In the data rows, the value 128 means zero.
Some points:
[103  97  86 127 131 148 139 100 116 136 117 145 102 126 156 113 122 172
 133 116 137 117 107 133 121  98 117 102  96 123 145 134 143  88 137  79
 126 150 140 126  90 106 121 109 140 120  75 138 116 149 125  96 121 125
 162 103 137 125 122 101 131 111]
[123 124 115 189  98 119 122 123 103 143 124 144 120 138 124 201 150 158
 150 155 156  76 134  96 136 158 159 151 135 150 117 101 107  96 137  91
 109 180 131 118 132 144 147 114 137 138 142 140 125 101 170 125  73 129
 131 150 158 143 121 151 138 156]
[125 130  94 167 142 136 133  97 106 169 113 168 153 158  75 141 153  92
 145 118 147 126 165  92 132 145 126 145  64 155 162 117 166  77 145 129
  88 139 125 188  97 118 136 188 127 163 167  94 131  98 115 108  56 159
  82 109 157 152  87 151 123 155]
[ 95 125 141 119 121 100 146 118  98 147 106 164 130 152 177 141 120 138
 125 128  99 135 118 156 147 154 153 127 167 123 161  83 114 109 126 153
 135  84 123 164 133 125 102 128 116 151 116  89  85 140 124 147 129 171
 137  95 108 130 120 130 137 143]
[149 109 149 156 171 154 131 104 132  84 120 110 107 156 129 102 144 133
 122 102 117 132 155 116 168 188 148  83 100 132 120 127 182 114 102 151
  79 140 128 128 154 102 115 150 153 158 109 154 120 109 135 139 115 206
 104 181 152 123 148 149 128 142]
[128  95 125  98 113 105 160 143 155 101 140 146 109 125 109 125 156 110
 109 152 111 130 124 147 114 142 101 150 148 167 110  97 105 147  53 142
 110 100  83  82  86 162 139 124 176 111 115 123 138 130 138 132  91 114
 151 127 186 133 121 119 132  97]
[123 148 120 101 155 138 154 128 144 119  92 115 126 162 134 113 146  99
 118 110 125 160 123 127 154 126 105 110 134 156 117 110 123  96 166 104
  96 152 155 108 141 124 137 103 169 174 157 123  93 109 128 131 133 101
 108 156 131 127 123 130 156 136]
[ 83 134 158 103 151 159  94 112 131 128 151 133 153 116 124 134 145 117
 135 134 126 125  91 167 130 122 106 136 106 124 128  94 119 135 146 110
  97 115 145 150 113 186 106 129  89 111 118 164 138  85 143 126 150 111
  93  94 139 126 140 172 132 117]
[136  80 112 134  23 148 102 124 165 172 111 137 114 117 142 134 151 100
 142 171 152  91 100  58  66  96 172  87 167 159 118 125 142 124 112 113
 143 123 180 134 108 140 154 141 112 160 108 128  89 134 181 167 109 118
 138 156 104 133  92 152 151 170]
[ 88 132 179 130 135 104 134 121 124 128 125 131 122 127 141 126 145 132
 146 132 146 147 115 110 107 109 126 147 114 101 139 122 149 157 130 106
 134  98 120 140 178 129 119 126 152 112  99 101 117 156 103 100  97 137
  94 155 129 129 127 122 166 131]
[132 162 119 164 145  61 106 182 190  86 137 104 122 105 118 125 125 126
 140 104  84 133 120 168 135 125 119 133 125 151 136 174 115 129 145 141
 124 176 120 192 131 128 118 146  96 145 145 149 163 159 109  73 133 121
 111 143 118 127 111 102  90 135]
[162 144 112 119 106  98 103 140 157 119 133  93 170 104 136  77 141 146
  83 183 148 141 130 109 119 114 146 139 164 103 119 119 124 125 129 155
  96 103  76  96 112 105 105 118  99 125 133 149 118 156 107 119 148 109
 138 107 104 105 174 116 107 146]
[120 146 110 110 137 160 160 150 158 138 157 145 120  98 135 102 145 146
 114  82 122 106 154 101 146 126 159 159 120 140 139 142  96 132 147 159
 125 136 154 133 143 140 109 101 116 126 150 121 152 139 130  84 124 132
 115 102 107 110 124  90 131 108]
[133 148 131 141  76 123 147 106 138 177 118  91 141 117 161 155 147  86
 132 100 127 115 137 139 117 131  89 107 121 139 130 124 131 132  94 113
 112 119  72 100 156 130 116 145 135 131  97 177 139  98 129 124 124 109
 159 144  87 101 157  85 104 123]
[116 143 155 103 160 140 100 174 137 139 140 156 190 110 124 115 124 137
  66 151 111 141  69 145 101 125 143  96 154  96 123 166 109 175 166 190
 154 110 125  90  93 153 105 148 106 148 110 101 141 135 115 152 121  92
 154 142 123 107 174 104 104  75]
[154  88 134 151 173 119 145 112 133 138  84  55 110 132 136 158 134 132
 157 157  85 133 114 104 110 137 138 127  97 138 156 127 143  96 101 132
 147 127 143 124 160 112 112 148 116 120 160 160 162  85 118 121 147 152
 152 137 114 178 133 120 139 108]
[162 127 111  75 212  74 144 121 110 115 178 196  74 145  39 149 181  70
 109 135 145  84 153 118 167  96  90 211 138  82  53  70 105 119 112 183
 163 117  76 143  59  95 161 162 149  43  70 212  83 157 170 155  75  96
 120 175 127 152 139 129  96 108]
[135 180 155 166 118 133 145  92 167 150 139 131 140 128 127 100  90 129
 125 130 116 137 108 142 118 156 167 116 159 129  99 132  88 140 127 128
 175  97 152 164 130 127  99 105 105 100 126  95 144 156  95 141 152 109
  91 125 160 141 103 106  94 140]
[141 120 128 124 140 115 120 114 134 130 121  83 129 128 146 117 110 119
 158 103 143 111  99 120 134 127 115 147 115 135 182 157 101 107  88 171
 175 169 122 152 161 105 169 125 144 154 124 145 124  71  94 139 140 158
 110 135 157 122 163 158 157 132]
[109 159 172 154 128 114  87 161 141 101 145 106 141 129 139  90  78 187
 114 119  83 164 135 143 110 102 126 126 118  76 113 144  80  85 138 154
 155 103 102 127 108 153 111 171  92 119 164 116 153 126 128 144 127 111
 162 133 111  68 112 100  96 157]
[179 113 111 162 135 153 157 100 107 128 105 140  89 119 126 185 112 157
 135  99 145 134 139 107  86 101  89 133 173 100 110 127 176 137 126 141
  94 180 157 147 144 146 126 136 163 164 148 170 146 134 144  93 138 123
 124  97 120 119 139 156  82 154]
[133 134 107 151 111 115 126 109 122 102  89 130 150 130 148 153 139 127
 127 128  98 159 127 166 110 136 176 107 108 117 137  95 120 130 146 143
 165 140 116 140 165  90 166 171 123 109 152 137 150 137 144 141 153 154
  90 146 133 127 158 131 165 107]
[150 161  97 130 145 101 158 116 122 121 124 150 126 130 168 134 151 133
 121 107 138  84 161 109 126 105 116 119 110 134 151 128 174 159 108  88
 136 146 115 116 113 145 141 113 129  95 150 141 110 122 131 137 127  97
 160 139 155 141  63 174 117 114]
[119 119 129 135 134 155 137 138  93  89 136 145 134 147 115 119 120 127
  95 153 138 114 127 144 120 131 113 111 123 160 190 145 123 132 145 119
 156 122 144 106 144 133 135  97 129 129 104 135 152 115 140 145 149 120
  90 100 100 124  93 120 127 181]
[ 66 121  71 153 140 170 100 142 106 156 162 139 139 139 142 111 111 105
 132 133 147 158 148 115 129 134 116 122 153 140 120 114 139 124  97 112
 149 114 145 152 128 151 137  80 117 125 125 142 115 154 126 121 133  77
 144 154  90 124 127 154 149 117]
[145 138 157 158 125 128  83 101 105 174 169 185 120 155 161 103 157  43
 114 171 135 143 140 181 103  58 120 170 107  91  78 132 100 172 160 115
  68 146 161 130 161 118 155 134 114 108 108 123 111 125 156 152 109 159
 155  79 122 135 155 150  64  86]
[107 128 115 114 104 126 178 138 117 141 134 116 148  70  96 125 102 157
 140 158 141 144 115 133 168 120 100  69 105 121 105 120 106 172  98 123
 118 134 152 128 139 131 170 119 134 122 128 140  96 122 119 137  99 126
 141 126 113 137 133 125  96 128]
[154  94 125 120 111  95 133 100 108 105 146 147 148 119 126 123 117 136
  96 116 102 132 101 123 196 155 123 162 103 126 110 166 126 145 164 127
 136 113 145 152 138 117 102 153 139 136 148 120 154  97 119  98 173 114
 126 134 135 136  95 121 151 143]
[160 129 129 110 119 142 132 138 121 124 105 133 115 142 145  82 126 151
 184 131  93 132 139 152 134 146 127 151 157 144 148 135 133 161 124 130
 113 154 133 122 136  97  92 152 129 121 136 144 135 134 100 163  93 119
 138 142  99 135 162 118 167 161]
[122 138 115  79 166 144 138 116 135 113 122 121 114 148 133 111  94 151
 173 125 136 115 125 126 155 129 106 120 156 106 138 133 149 123 158 104
 117 102  90 119 156 140 166 120 112 130 137 137 147 108 144 118 113 142
 115 134 162 171 123 113 144 134]
[102 140 138 145 108 171  59 139 133 168 140 151 141 121  93 166 112  98
 114 135 106 131  87 119 122 100 129 138 131  90 155 127 135 170 121 140
  84 120 152  75 123 128 148 105 123 120 131 119  89 144 110 153 178 159
 123  71 154 120  99  91 132 120]
[125  99 118 109  85 124 131 150 101 142 111 131 133 100 110 120 120 141
 145 123 159 105 159 169 113 116 134 109 147  99 114 125 113  81 112 143
  85 141 111  93 160 134 103 118 159 124 102 112 115 113  98 102 168 111
 116 173 128 153 115 143 122  85]
[117 107 101 147 164 130 146 134 129 164 142 114 117 110 140 120 140 133
 124 149 152 117 147 123 146 123  84 115 164 149 116 128 152 114 157  94
 165 148 142  99 135 149 108 138 145  93 118 102 111 132 126 123 137 142
 125 100 148  96 143 131 154 145]
[155 100 138 101 133 186 140 106  72 124 161  71 106 166 172 172 130 127
 123 123 132 132 144 142 103 122 120 141 108 128 109 132 134 120 140 144
  96 131 122 124 135 120 149 120 142 126 120 104 109 165 128 105 130 108
 130 152 146 145 104 123 160 160]
[148 137 137  97 145 126 127 161 148  96 141 144 121 149 111 141 133 125
 118 121 162 151 137 137 158 134 155 103 125 129 143 141 130 116  96 113
 131 131 143 130 151 146 141 139 110 118 143 114 147 140 106 100 160 103
 156 107 130  87 123 111 134 138]
[101 115 148 114  68 133 121 134 130  92 109 122 133 114  68 105 136 121
 140 127 148  96  88  65 110 149 179 103 148 129 113 164 129 130 106  98
 152 143 124 143 112 201 125 119 158 128 133  65 131 156 125 215 143 119
 152 137  87 122 143 119 113  83]
[174 173 150 132 118 143 147 173  95 108 116 124 110 127 136 131 118 114
 143  97  88 131 148 108 148 129 118 144 108 143 135 117 127 119 138  88
 154 100 115 153 108  91 154 139 117 137 133 113 129  97 120  96 150 152
 102 143 152 111 179 139 129 117]
[124 135 165 131 127 116 112 139 136 173 107 113 118 141 152 130 110 135
 160 128 101 141 129 131 100 178 162 141  76 158 103 101 162 113 171 173
 160 115 118 121 153  95 144 137 130 156 117 139 153 153 130 144 148 127
 114  70 131 129 124 141 139 123]
[154 105 128 105 141 122 108 125 128  87 144 117 142  77 102 137 119 132
 147 132 145 127 158 124 124 137 119 126 136 127 121 113 138 136  87 100
 139 141 110 127  88 100 123  73 122 155 131  56 140 108 181 158 132 105
 136 145 104 115 112 100 123 107]
[136 141 138 119 148 123 130 142 143 119  96 128 152 113  98 120  63 142
  95 119 148 134 137 138 132 105 149 130 107 146 115 160  91 161 155 122
 120  92  99 113 120 148  75  93 102 137 148 137 145 162 132 116 117 149
 168 135 116 109 129 154 154 143]
[108 128 116 125 120  88 126 143 132 138 123  73 133 139 133 145 131 153
 109 111 149 183 141 154 105 159 143 153 143 129 162 187 131 132 129 130
 140 119 169 136  81 114 121 117 131 114 116 143 104 117 122 149 130 159
 106 100 136 150 111 126 140 122]
[ 79 128 136 110  93 137 114 111 153  95 147 131 116 146 129 125 124 138
 117 108 132 111 128 115 156 132  94 111 146 131 133 121 144 145 137 128
 157 107 139  88  97  99 115 122 118 120 164 106 155 151 119  90 130 152
 153 124 105 159 154 148 102 118]
There is one direction along which these points spread out most. Where along it does each point below lie, from 0 to 99? The average is 50, and the first point in the table lies past the average. One standard deviation of the points above along it is 16.
[125 130  94 167 142 136 133  97 106 169 113 168 153 158  75 141 153  92
 145 118 147 126 165  92 132 145 126 145  64 155 162 117 166  77 145 129
  88 139 125 188  97 118 136 188 127 163 167  94 131  98 115 108  56 159
  82 109 157 152  87 151 123 155] 82
[120 146 110 110 137 160 160 150 158 138 157 145 120  98 135 102 145 146
 114  82 122 106 154 101 146 126 159 159 120 140 139 142  96 132 147 159
 125 136 154 133 143 140 109 101 116 126 150 121 152 139 130  84 124 132
 115 102 107 110 124  90 131 108] 40
[154  88 134 151 173 119 145 112 133 138  84  55 110 132 136 158 134 132
 157 157  85 133 114 104 110 137 138 127  97 138 156 127 143  96 101 132
 147 127 143 124 160 112 112 148 116 120 160 160 162  85 118 121 147 152
 152 137 114 178 133 120 139 108] 56
[135 180 155 166 118 133 145  92 167 150 139 131 140 128 127 100  90 129
 125 130 116 137 108 142 118 156 167 116 159 129  99 132  88 140 127 128
 175  97 152 164 130 127  99 105 105 100 126  95 144 156  95 141 152 109
  91 125 160 141 103 106  94 140] 27
[116 143 155 103 160 140 100 174 137 139 140 156 190 110 124 115 124 137
  66 151 111 141  69 145 101 125 143  96 154  96 123 166 109 175 166 190
 154 110 125  90  93 153 105 148 106 148 110 101 141 135 115 152 121  92
 154 142 123 107 174 104 104  75] 13
[123 148 120 101 155 138 154 128 144 119  92 115 126 162 134 113 146  99
 118 110 125 160 123 127 154 126 105 110 134 156 117 110 123  96 166 104
  96 152 155 108 141 124 137 103 169 174 157 123  93 109 128 131 133 101
 108 156 131 127 123 130 156 136] 58
[160 129 129 110 119 142 132 138 121 124 105 133 115 142 145  82 126 151
 184 131  93 132 139 152 134 146 127 151 157 144 148 135 133 161 124 130
 113 154 133 122 136  97  92 152 129 121 136 144 135 134 100 163  93 119
 138 142  99 135 162 118 167 161] 49
[125  99 118 109  85 124 131 150 101 142 111 131 133 100 110 120 120 141
 145 123 159 105 159 169 113 116 134 109 147  99 114 125 113  81 112 143
  85 141 111  93 160 134 103 118 159 124 102 112 115 113  98 102 168 111
 116 173 128 153 115 143 122  85] 51
[149 109 149 156 171 154 131 104 132  84 120 110 107 156 129 102 144 133
 122 102 117 132 155 116 168 188 148  83 100 132 120 127 182 114 102 151
  79 140 128 128 154 102 115 150 153 158 109 154 120 109 135 139 115 206
 104 181 152 123 148 149 128 142] 68
[109 159 172 154 128 114  87 161 141 101 145 106 141 129 139  90  78 187
 114 119  83 164 135 143 110 102 126 126 118  76 113 144  80  85 138 154
 155 103 102 127 108 153 111 171  92 119 164 116 153 126 128 144 127 111
 162 133 111  68 112 100  96 157] 15
[136  80 112 134  23 148 102 124 165 172 111 137 114 117 142 134 151 100
 142 171 152  91 100  58  66  96 172  87 167 159 118 125 142 124 112 113
 143 123 180 134 108 140 154 141 112 160 108 128  89 134 181 167 109 118
 138 156 104 133  92 152 151 170] 56
[148 137 137  97 145 126 127 161 148  96 141 144 121 149 111 141 133 125
 118 121 162 151 137 137 158 134 155 103 125 129 143 141 130 116  96 113
 131 131 143 130 151 146 141 139 110 118 143 114 147 140 106 100 160 103
 156 107 130  87 123 111 134 138] 40
[119 119 129 135 134 155 137 138  93  89 136 145 134 147 115 119 120 127
  95 153 138 114 127 144 120 131 113 111 123 160 190 145 123 132 145 119
 156 122 144 106 144 133 135  97 129 129 104 135 152 115 140 145 149 120
  90 100 100 124  93 120 127 181] 45
[122 138 115  79 166 144 138 116 135 113 122 121 114 148 133 111  94 151
 173 125 136 115 125 126 155 129 106 120 156 106 138 133 149 123 158 104
 117 102  90 119 156 140 166 120 112 130 137 137 147 108 144 118 113 142
 115 134 162 171 123 113 144 134] 57
[ 83 134 158 103 151 159  94 112 131 128 151 133 153 116 124 134 145 117
 135 134 126 125  91 167 130 122 106 136 106 124 128  94 119 135 146 110
  97 115 145 150 113 186 106 129  89 111 118 164 138  85 143 126 150 111
  93  94 139 126 140 172 132 117] 48
